(in the rows, 128 means zero)
These are runs of 6 systems, one row a step. Runs of the same system follow the same rule from any start.
path 1, k_429 (10 x 26):
[[110  97 134 117  95 150 127 162 134 146 118  93 143  60  87 102  64 138
  104 113 165  96 143 130 138  70]
 [127 105 130 147 127 165 162 173 158 143  77 128 104 170 115 117  86 166
  145 174 161 109 124 165 116 164]
 [162 150 132 129 162  93 115 129 113 121  64  91 120 149 147 125 136 111
  105 127 132  71 115 177 143 148]
 [124 136 128 190 163 142 105 119 146 141 150 114 128 111  94 122 155 158
   95 106 122  80 111 118 159 106]
 [127 113 114 177 138 130 127 114 126 152 142 107  83 163 163 133 144 153
  147 113 105 150 115 121  78 149]
 [149 139 103 124 133 124 127 108 111 105 120 147 119 162 139 119 175  92
  122 117  98 136 165  97 143 133]
 [106 147 150 133 127 114 118 115 135 109 194 162 156 107 114 148 148 131
  131 134 108 151 112 118 131 135]
 [122 107 115  99 101 127 129 117 115 133 143 110 132 120 151 121  94 117
  155  96 130 172 136 107  98 101]
 [116 117 133  94 111 154 158 152 127 115 117 176 130 136 106 123 128 120
  131 152 139 129 165 118 155 141]
 [127 133 145 107 131 108 115 135 125 112 124 126 158 110 132 136  95 128
  133 151 134 139  95 178 114 129]]
path 2, k_18:
[[139  88 160  65  80  77  66 107 103 116 155 118 108  42 161 126 101 149
   99 172  81 153 124 120 101 175]
 [116 167  44 174 116 155 146 162 159  92  58 122 159 140  91 127 114 132
  113 101 178 173 131  63 172  87]
 [ 82 116 220 101  89  92 171 146 128 179 166 122  81  85 138 178 153 138
  126 168 162  78 130 166  97 167]
 [200 111  58 158 111 119  59 139 144  74  66  74 155 126 110  63  70 119
  112 138  96 125 147  99  97 118]
 [ 84 179 173 160 151 148 206 159 148 160 136 167 105 163 124 173 146 180
  135 105 182  84 110 124 187 179]
 [152  87 134 129 100  92  85 137  66 125 135  75 126  88 161  95  90  83
  105 120  72 132 157 183  34 124]
 [149 159  84 187 171 173 148 122 193 105 109 151 151 212  70 114 162 132
  153 120 153  96 127  83 185 106]
 [107 112 212  75 124  94 142 115  74 167 194 141  95  98 199 157 109 154
  142 120  92 133 115 180  94 196]
 [166 129  30 157 139 159  93 133 118  71  75 114 176 152  95  68 124  68
  115  93 108 161 170  95 137  47]
 [ 74 135 210 108 145 140 187 114 168 172 202 186 108 143 116 191 173 173
  165 160 166 106  84 149 158 164]]
path 3, k_970, 10 rows:
[[137 122 154 153 157 141 143 129 151 150 143 121 131 167 123 122 105 148
  160 130 132  84 108 167 114 138]
 [154 113 120 115 150 140 118 113  89 132 126 125 122 142 159  95 104 134
  129  81  94 125 146 128 141 133]
 [105 142 133 146 163 161 139 130 118 125 144 174 139 147 107 135 165 123
  116 118 124 134 122 150 168 117]
 [132 106 135 121 140 116 110  92 124 141 165 122 121 145 149 132 153 121
  155 137 100 146 111 143  90 119]
 [139 123 112  89 129 135 115  96 134 113 124 151 129 130 123 124 141 138
  131 125 123 137 133  82 177 121]
 [ 95 130 142 130 118 125 137 142 119 120 148 161 127 111 133 156 138 140
  120 154 123 171 108 146 119 149]
 [134 115 110 101 103 108 116 113 134 122 109  99 133 114 135 132 138  95
  133 131 145 144 130 117 110  86]
 [120 124 146 119 117 137 133 140 161 128 122 140 122 113 103 133 119 166
  125 163 149 106 119 114 154 150]
 [129 129 111 139 113 110 119 145 106 122 107 102 122 114 156 129 102 131
  118 119 121 159 123 146  92 142]
 [121 137 127 131 123 126 144 136 139 135 104 118 127 127 103 131 148 111
  115 119 163  91 144 118 157 102]]
path 4, k_429:
[[139 109 163  95 167 150 126 115 105 136 153 161 131 139 131 107 123 140
  129 120  96  93 131 167 165 141]
 [121 114 121 123 178 160 118 112 108 145 140 139 138 140 141 123 112 156
  136  95 117 154  90 165 152 103]
 [111  97 130 101 151 153 138 106 110 159 127 141  92 146 145 139 170 131
  129 122 133 139 123 146 144 105]
 [134  98 115 105 144 136  95 102 129 118 121 149 114 124 126 130 159 136
  117 164 108 159 106 135 142 121]
 [112 137 109 110 122 117 121 108 136 131 115 124 122 117 140 159 148 136
  132 126 151 167  96 110 145 112]
 [112 114 119 120  94 115 122 134 127 127 117 123 107  94 125 141 155 118
  103 150 137 147 140 111 118 119]
 [131 130 105 137 105 121 120 137 160 101 110 125 143 126 110 133 120 125
  130 162 139 150 123 111 112 128]
 [128 151 139 122  98  94 145 137 138 123 109 109 123 114 135 146 121 121
  128 128 153 112 134 114 127 143]
 [130 127 123 155 110 126 122 155 130 111 120 118 142 111 108 111 107 125
  109 132 122 110 149 125 119 130]
 [130 142 131 152 128 128 146 140 149 126 127 119 139 150 125 131 109 132
  149 124 142 113 121 134 113 140]]
path 5, k_930 (10 x 26):
[[148 127  95 131 145 169 126 127 113 110 126 141 157 152 106  80 111 108
  125  74 109 118 171  92 167  88]
 [ 97 122 178 122 140 153 173 137 123 148 191 174 137 154 125 136 129 127
  164 134 121 128 130 172 108 139]
 [174 104 115  82 142 110  92  95 108 117 108 105 146 141 146  96 112  90
  141 117 100 115 134 148 122 101]
 [100 112 141  99 155 170 145 107 136 141 158 189 120 138 109 143 171 153
  136 134 136 134 116 118 194 119]
 [123 110 140 104 130 101 105 121  91 134 131 104 127 102 172 138 110 121
  126 131 110 164  97 189  83 125]
 [137 119  95 111 136 136 115  96 148 127  91 123 113 138 108 135 193 110
  113 140 156 116 130  95 171  82]
 [102 123 163 134 119 115 124 136 130 134 159 148 111 101 141 160 128 177
  122 167 115 155  89 151 109 188]
 [144 137  75 128 111 103 104 124 115 112  71  78 132 117 146 122 120 100
  115  97 144 153 130 104 120  88]
 [ 93 131 157 156 112 140 161 144 159 135 153 165 102 124  88 155 173 148
  115 167 147 107 139 111 144 157]
 [156 126 109 138 110  99  96 141 120 102 105  87 149 117 156 111  61 130
  137 128 106 153 116 143  74 145]]
path 6, k_928, 10 rows:
[[147 109  84 134  87 135 156 149 128 126  88  97 106 179 169 107  65 124
  181 118 129 177 160  96  50 154]
 [138 180 164 101 121 109 174 166 113  92 104 165 159 151 111 130 127  74
  122 131 144  64 183 145 173 164]
 [135 119 143 177 144 133  89 141 130 115 184 114 178 100 107  94  59 150
  121 118  84 119 103 175  87 120]
 [125 108 111 119 147 181 176 119 126 174 122 123 107 193 147 114 112 130
  184  74 155 124 145 116 129  90]
 [136 106 164 103 149 138 121 139  94 114 125 182 110 137 120 114 164 118
   95 174  84 102 159 180 148 180]
 [140 141  91 152 180 132  85  98 136 110 137 114 181 145 125 126 122 126
  143 105 119 165  61 156 125  76]
 [ 97 111 166 103 125 143 162  98 130 182 173 139  81 123 129 153 182 142
  137 109 149  96 139 103 158 115]
 [147  86  92 116 123 136  75 123 114  95 101 145 110 115 133 109 132 139
  101 173  81 186 133 125 116 145]
 [104 183 119 123 132 104 159 117 157 120 120 128 161 146 128 178 153 106
  157 116 182 151  88 127 150  99]
 [124  94 168 106  89 102 102 119 122 145 161 105  98  61 126 125 134 141
  100 142 114  88 143 114 115 135]]
path 7, k_928 (10 x 26):
[[124  77 125  52  95 133 127 100 133 164 112  74 120  84 115 115 127  87
  133 108 183  90 151 106 148  18]
 [120  89 138 132 119 173 125 165 176 117  99 178 100 119  84 126 106 210
  111 226 141 136 110 129 157 193]
 [130 166 111 104 143  74 128 123  82 137  63  71 128 133 208 162  94 118
  134  85 164 164  69 186 112 126]
 [117 131 139 171 119 136 125 144 148 141 110 107 112  87  61 120 177 121
   65 124 158  31 165 105 182  91]
 [144 109 114 200 134 126 103 133 152 133 134 109  93 157 152 128 101 194
  143 165  90 172  89 131  48 197]
 [149 181 103 101 127  93 161 110  92 127  82 106 122 169 176 143 154  73
  138  51 151 111 162  94 163 118]
 [113 132 159 188 114 129 106 158 142  90 190 169 147  81  64 114 154 131
   73 174  80  97 163 122 121 155]
 [144 123  89 135 126 124 129  99 141 132 141  91 142 181 176 122  78 126
  207  94 126 194  96 110  55 102]
 [119 134 168  58 108 132 177 138 105 130 128 176 119 127 113 128 157  95
  116 119 143  69 202 100 198 142]
 [132 105 119 160 140 140  73 149 130  81 150 149 175  99 107 106  79 148
  110 177  76 186  92 182  83 134]]
path 8, k_970 (10 x 26):
[[105 129 151 125 159  98 107  91 105 140 196 106 175 128 167 151 127  91
  169 105 105 179  61 216  55  71]
 [143  63 118  45 127 178 124  70 148 163 132 136  98 133 115  99 135 147
  155 111 146 103 153  56 202  70]
 [104 106 137 136 153 151 113 155 116 112 117 198 109 122 133 143 130 188
   97 203  91 196  89 184 130 212]
 [124 155  99  84 121  65 112  91  95 127  93  70 135 104 177 168 170  58
  126  88 163 162  98 144 118  58]
 [107  86 165 127 106 150 118 120 193 155 167 141  98  77  61 128 156 183
  107 180 150  63 131  81 167 125]
 [143 121  69 170 116 115  96 144 116 103  76  99 107 138 177 123  87 157
  127 139 104 219 101 129  63 174]
 [110 181 143  95 103  91 180 137 118 131  89 118 119 119 124 168 186  76
  105  97 190  69 163 107 184 113]
 [130  96 156 197 116 131  84 147 161 117 191 122 143  86  78  98 102 154
  107 180  83  99 121 151  66 141]
 [158 157  58 132 127 129 152 118 136 125  64  87 128 192 171 124  89 123
  176  64 160 165 121  78 127 114]
 [103 137 203 110 114 130 172 166  99 136 155 177 107 107 107 135 156 120
   95 148 124  62 188 152 160 187]]
path 9, k_18:
[[ 77 149 150 108 127 161 162 172  67 114 173 199 162  98 143 131  62 155
  119  80 108 197 135 148 156 159]
 [109 110 107 110 108 138 156 135 133 133 117 101 169 142 106 123 126  47
  157 120 170 138 147 169  87  22]
 [158  79 171  72 146 147 106  90 182 144 137 152 119 142  98 115 140 167
  151 196 131  66 112 132 168 138]
 [136 127 101 100 148 134 103 141  80 112  75 132 129 112 175 118  63 171
  110 104 113 192  93 154 154 156]
 [ 84 147 117 153 140 138 156 149 116 144  95 119 120 123 107 153 193  85
   91 113 178 121 130 161 146  65]
 [146  86 152 140 128 101  77  91 166 139 158 101 105 115 123 131 155 150
  135 190 105 110  94 147  75 136]
 [157 153  76 133 135 123 116 113 124 111  77 119 109 157 162 127 123 153
  125  96 123 157 123  66 164 159]
 [ 76 152 158 148 110 116 161 157  98 130 164 157 118  87 121 163 172 111
   88 120 129 134 151 140 128 143]
 [148 116 102 160 101 108  99 116 169 108 146  88 157 131 114 114 108 105
  156 145 119 139 124 112  58  92]
 [138 137 146  95 122 134 161 115 148 140 123 146 101 156 131 135 129 158
  149 119 148  91 149  73 177 171]]
path 10, k_930 (10 x 26):
[[180  80  71 174 175 147  62  89 112 124 113  95 109 167 130  77 166 107
  110 123  63 128 137 145  88  90]
 [105 158 127 126 150 137 165  95 141 123 169 196 117 191 149 175 197 136
  173 132 121 181 113  95 149 162]
 [134 133 143 104 100  63  80 105  74 102 172 107 144  63 162 127 131  87
  103 107  71 155 141 132  88 129]
 [110  93  83 123 106 178 125 111 174 117 138 155 137 130  75 121 168 115
  139 155 149 169 143  62 144  55]
 [108 116 178  73  77  95 159 143 124 135 140 140 107 106 167 160  96 144
  156 174 136 157 125 152  84 192]
 [156 132  86  93 112 118  92 138 119  93  53 107 153  89 105 102 109  96
   83 124 145 114 147 111 182  81]
 [ 74 127 170 149 129 159 171 153 173 161 160 156 118 117  95 164 124 185
  140 159 178 118  91 146 139 141]
 [176 118 111 125 122  87  99 137 100 128  60  50 108 125 173 105  75 117
  116 112 121 107 125 166  84 144]
 [116 156 109 169 161 170 155 139 154 121 106 170 121 163  77 134 187 147
  103 126 149  98 137  97 206 127]
 [121 143 165 169 135  91 118 137 111 138 175 104 140 117 167 142  84 152
  143 116  98 141  87 183  54 172]]
path 11, k_705 (10 x 26):
[[124 122 142  92 151 137 129 126 127 141  89 136 115 113 108 136 153 137
   96 137 159  77 123 147 204 116]
 [116 102 129 145 154 132  87 119 127 141 139 118 123 100 131 135 126 171
  109 154 112 152  69 178 112 126]
 [136 125  91 130 132 117 126 106 133 144  72  95  84 159 153 147 174 127
  129 126 154 137 118 114 128 116]
 [119 141 150 133 120 100 114 132 119 106 137 155 110 101 123 151 173 132
   87 163 104 126 133 131 134 177]
 [133 147  87 168 119 110 101 117 144 103 133 100 157 126 133 130 127 114
  137 115 119 172 103 104  92  96]
 [114 135 141 120  84 112 165 136 135 140 137 128  95 124 131 146 151 121
  130 124 147 108 170  79 127 150]
 [141 124 125 136 114 127 110 152 121  87 141 146 163 119 120 105  87 118
  125 150  90 156 142 146  97 147]
 [122 154 117 135 122 129 164 134 155 130 116 113 151 149 116 135 114 114
  155  93 173 111 130 104 146  98]
 [127 102 172 111 116 130 128 143 105 143 151 132 116  99 127 110 104 142
  112 133 110  94 149 152 120 155]
 [145 124  86 155 157 162 119 134 140 112 102 131 152 168 118 107 104 132
  143 122 127 149 110 142 130 109]]
path 12, k_705:
[[124 160 196 171 110  87 151 148 182 126 182 104 170 120  66 138 137  86
  138 152 153  16 146 155  91 114]
 [181  97 120 151 130 142  94 120 141 140 145  84 123 138 146  64  25 197
  155  87  88  98 133  84 104 162]
 [ 98 157 117 138 158 178 199 171  68 136  92 176 115 182 150 125 120 127
  121  59 141 148 161 146 174 154]
 [125 123 172 135 170 120 115 115 112 128 181 137 164 132 101 122 164  73
  120 142 103  81 120 222 107  89]
 [169  91 114 128 160 151  91  63 179 152 151 105 113 165 122 101 125 181
  167 116 118  94  97  72 153 106]
 [106 120 139  75 137 143 153 126  66 143 126 174  87 128 185 145 131 157
  122  99 110 184 132 129 166 176]
 [120 122  99 122 148 132 106 118 117  93 118 146 162 127 102 128 180  60
  107 153 120 163 125 174 124  54]
 [123 119 157 109 107 109 125  93 196 152 162 119 116 116 109 156 155 159
  158 166 161  97  96  86 135 118]
 [144  98 109  86  99 118  98 129  95 116  97 120 103 100 171 114  78 154
  119 127 103 182 137 110 117 165]
 [101 158  98 152 122 144 161 168 134 102  82 152 149 135  91 148 159  94
  104 139 168 154 140 135 155 100]]

Name the system that made each run.
path 13:
[[ 85 148 149 183 101 132 198 163 126 166 160 119  98 150 139 150 130 127
  147  85 154 118 156 118  81 148]
 [172 112 136 130 103 112 118 133 130  97 139 121 144 153 114  87 119  78
  143 153  80  87 191 128  76 143]]
 : k_18
path 14, 2 rows:
[[121 136 151 107 115 109 139 136  71 118 158 141 132 114 153 128 135  87
  120  97  98 138 169 143 115 139]
 [133 105 111 123 133 153 109 113 154 101 148 151 168 132  82 109 143  98
  136 154 122 133 133 129 132  69]]
 : k_930
path 15:
[[147 161 129 114  98  93 117 133 118 103 130 104 160  83 125 111  99 108
  108  88 126  91 162  86 153 124]
 [102 109 139 172 117 177 157 168 153 141 162 147 133 123  92 114  89 169
  134 126 142 120 138 116 120 127]]
 : k_18
path 16 (2 x 26):
[[ 93 157 112 197 132 104  87 158 116 128 112  84 140  40 132 155 106 182
   61 101 142 169  57 149 124 118]
 [119 113  97 199 102 119 148 145 135 163  81  62  53 150 141 141 181 108
  110 134 152 118 154 124  53 120]]
 : k_705
path 17:
[[106 135 191  37 133 150 206 131 129 160 148 173 149 149 127 146  91 134
  184 101 184  89 132 143 194 126]
 [128  56 140  97 142 166  77 153  75 123 116 142 130  70 120  82  79 149
   74 159  85 136 129 213 132 120]]
 : k_928
path 18:
[[131 155 135 139 132 101 158 117 182 143 115  98 132 180 148 169 117 146
  187 147 176 127  70 138  97 145]
 [158 133 133 129 122  98  98 120  93 132 109  97  87  96 151 108 134 148
   72  93  94  74 162  92 158 175]]
 : k_930
path 19 (2 x 26):
[[151 120 102 155 141 126  90 134 112 115  78 118  95 126 124 112 165 125
   68 145 100 111 145 136 141 147]
 [108 166 127 185 143 112 132 127 153 119 153 135 132 136 127 167 165 146
  128 135 130 152  85 128 117 147]]
 : k_705
path 20 (2 x 26):
[[135 144 133  96  91  89 102 113 117  87 168 144 149  82 134 127 119 115
  118 123  93 150 148  80 131 145]
 [ 98 135 112 128  91 140 154 152 142 108 150 143 170 114 107 133  94 113
  150 118 152 179 137  99 114  89]]
 : k_928
path 21 (2 x 26):
[[112 137 148  80  90 101 140 108 172 121 157 132 159 115 124 160 113 122
  175 158 166 148 101 104 120 110]
 [122 103 138  67  87 125 124 141 119 130 114 123 122  74 132 118  72 149
  119 129 142 131 141 107 150 133]]
 : k_928
path 22:
[[123 131  97 116 102 121 107 123 161 113 119  93 171  82 102 125  92 124
  131 111 167 140 108  86 146  58]
 [ 95  91 154 114  81 143 165 164 130 162 114 122  83  99 127 135 103 161
  123 150 160 124 150 122 113 151]]
 : k_705
path 23:
[[ 94 147 124 142 158 166 150 143  99 125 147 185 138 128 126 139 136 151
  109 100 119 170 118 138 174 138]
 [125 128 134 140 125  96 120 116 119 136 143  89 141 122 143 141 137  80
  140 118 127 133 113 173  71  84]]
 : k_930
path 24, 2 rows:
[[212 116  78 148 150 123  76 106 145  99  65  93 118 181 123  73 125 121
  121 139  90  81 154 101 130 145]
 [102 201 155 182 161 127 165 140 125 121 175 175 146 157 135 163 148 158
  134  89 117 127 107 122 160 185]]
 : k_928
path 25, 2 rows:
[[111 146 116 167 146 119 169 108 122 200 104  55  77 159 168 154 159 134
  143  39 185  88 112 115 126  87]
 [152 102 128 168 120 133  98 140 117 109 113 149  65 125 109 103 191 139
   64 179  66  84 190 107 129 199]]
 : k_928
path 26:
[[102 162  70 154 131 136 105 116  96  80 134 183 121 104 140 145 190 145
   75 105  82 230 130  51 179 150]
 [ 74 147 136 135  79  89 155 122 135 124 191 129 147 109 129 181 192  54
  150 142 145 192 133 128  55  75]]
 : k_705
path 27:
[[127 158  98 148 142 115 159 161  79 104  65 141 114 195 183 147 142  81
  133 133 118 190 134 198  75 171]
 [149 146 145 106 145  99 102  82 153 105 161 129 170 122  83 130 197  60
  123 136 127  59 138 123 165  63]]
 : k_429
path 28 (2 x 26):
[[113  52 133  99 126 191 150 138 101 203 117 110  64 117 149  95  63 198
  137  86 142 117 138 128 135 124]
 [138 109  92 152 179 164 112 155  85 118  40 146 102 158 125 112 167 121
   68 153 113 130 133 200 155 136]]
 : k_970
path 29 (2 x 26):
[[125 132 131 120 140 128  88 112 136 120 160 131 157  87 135 127  72 199
  126 111 115 157  69 108 160 137]
 [ 97 116 105 132 109 140 159 138  95 170 102  93  87 121 154 140 147 115
  119  78 160 148 147 124 114  83]]
 : k_930
path 30 (2 x 26):
[[126 182 141 126 145  62  95  99 109 124 124 115 107  81 167 180 176 160
   77 108 120 126  73 116 181 172]
 [ 95 117  71 199 112 142 104 133 119 131 142  95 123  93 109 123 162 109
   92  94 122 176 140  94  91  59]]
 : k_429
path 31 (2 x 26):
[[ 98 133 155  91 177 137 170 124  55 181 115 134  97 159 199 156 142 125
  136  76 140 137 103 215 143 133]
 [161  86 113 133 186 144  66  86 128 119 122 135 121 138  95  97 213  95
   88 161  88  87 133 163 152  84]]
 : k_705
path 32 (2 x 26):
[[101 175 105 203 140 109 100 150 135  74 124 148 167  94  70 154 212  83
   55 164 125 146 112 155 137 103]
 [131 116 139 152 105  82 114  69 186 169 191  60 108 131 152 152 138 144
  184 125 138 117  86  87  51 105]]
 : k_928
path 33 (2 x 26):
[[ 83 117 117 109 137 188 160 153 118 153  94 157 111  99  89 132 149 157
   86 100 185 120 138 112 230  84]
 [114  89 136 158 130 115 105 144 128 139 106 111  88 111 138 152 155 146
  102 211 117 161  83 208  60 158]]
 : k_928
path 34 (2 x 26):
[[150 134 143 108 153  95  81  82 137 110 149 141 130 124 137 141 171 129
  122 163  98 128  91 137 143 148]
 [114 121 101 126 126 129 103  96 124 136 145 123 116 104 149 139 138 153
  123  98 123 185 101  88 139 103]]
 : k_930
path 35:
[[176 104  83  81 102 115 107 108 100 108  80 101 117 147 159  96 115  78
  144 119 111 147 179  95 107 114]
 [ 92 153 150 137 119 150 160 162 156  98 149 199 156 113  69 147 142 148
  111 154 150 124 139 106 190 153]]
 : k_705
path 36:
[[134  95 126 168 115 134  67 120 153 114 168 110 141  56  66  93 141 134
   76 146  98  88 145 100 132  86]
 [116 126 103 144 117 153 166 127 159 142 126 133 103 186 160 149 101 174
  193 130 149 196  98  94  89 154]]
 : k_928
